In the rows, 128 means zero.
Rotation paths and how fast each direction turns (deg/step):
Each turn is a multiple of 5 degrees from 10 to 175, or 0.
Each row of a path follows its step; steps can be skipped.

step 3: 131	134	120	139	145	122	141	131	126	170	89	130	102	129	129	138	114	115	124	131	144	110	106	105	111	138	114	108	129	116	125	112	104	111	114	144	135	124	112	126	108	96	117	146	114
step 5: 124	125	156	118	126	125	102	113	130	138	119	119	124	153	105	145	114	106	163	130	147	145	130	144	137	128	120	126	140	104	145	131	140	109	105	113	158	130	127	153	127	138	146	146	156
step 15: 109	121	116	124	156	118	94	112	131	138	97	117	134	126	118	153	124	121	132	106	136	111	105	134	115	149	94	128	106	108	135	134	122	107	122	110	148	106	113	122	132	105	128	137	144
step 19: 116	116	128	135	147	104	151	156	127	145	102	143	110	110	133	139	97	103	140	145	152	126	139	129	149	141	120	118	132	130	130	125	121	124	144	133	139	143	97	121	127	97	117	157	118
step 21: 131	121	117	141	125	137	115	123	136	136	104	123	114	152	118	146	127	115	145	116	132	145	131	151	125	142	102	97	114	107	130	132	101	96	97	116	149	110	145	146	131	146	144	150	123
step 30: 138	134	154	144	149	119	100	103	117	122	121	133	98	113	134	122	125	132	145	147	147	135	139	131	145	98	136	140	144	122	99	117	131	112	101	118	163	126	125	143	122	100	138	133	136
step 31: 121	116	101	113	139	103	106	130	122	114	113	139	122	111	135	145	112	121	132	136	144	138	124	166	144	163	120	135	130	132	118	138	121	109	122	100	158	105	113	123	140	108	133	152	139
step 39: 116	124	125	143	152	134	138	127	124	141	120	139	120	148	127	154	118	111	124	113	108	124	139	138	153	101	106	118	110	94	150	109	138	102	122	159	138	141	140	149	132	102	135	112	112
126	122	123	124	125	137	126	138	124	124	125	137	132	128	127	136	124	129	136	127	126	127	143	125	135	121	127	122	129	120	128	140	129	129	136	123	126	131	129	123	131	124	126	122	124
145
124	122	124	120	120	130	130	123	123	132	132	136	127	135	121	127	132	121	120	124	135	127	128	131	123	122	133	130	132	130	128	139	129	132	120	135	134	132	123	133	121	128	135	130	119
20
128	125	132	122	124	125	134	127	137	130	128	135	135	131	135	128	125	129	125	131	125	121	131	132	123	132	120	125	128	112	128	124	133	135	126	128	130	126	128	134	132	137	139	120	135
65
134	122	115	126	127	122	134	125	124	121	127	124	135	135	118	135	137	128	125	124	124	130	124	131	133	129	135	130	126	122	137	125	135	122	131	126	126	123	133	128	135	122	134	133	135
135
126	137	120	122	127	131	136	125	132	131	123	142	132	123	127	127	136	122	130	137	123	129	126	128	127	128	130	126	132	131	135	121	132	123	126	130	128	128	137	128	122	132	114	121	125
70
129	124	126	134	137	135	138	118	135	122	120	120	121	123	123	124	134	130	134	129	130	123	136	128	127	133	125	120	135	128	128	131	133	123	128	135	131	139	125	127	130	129	134	129	126
160
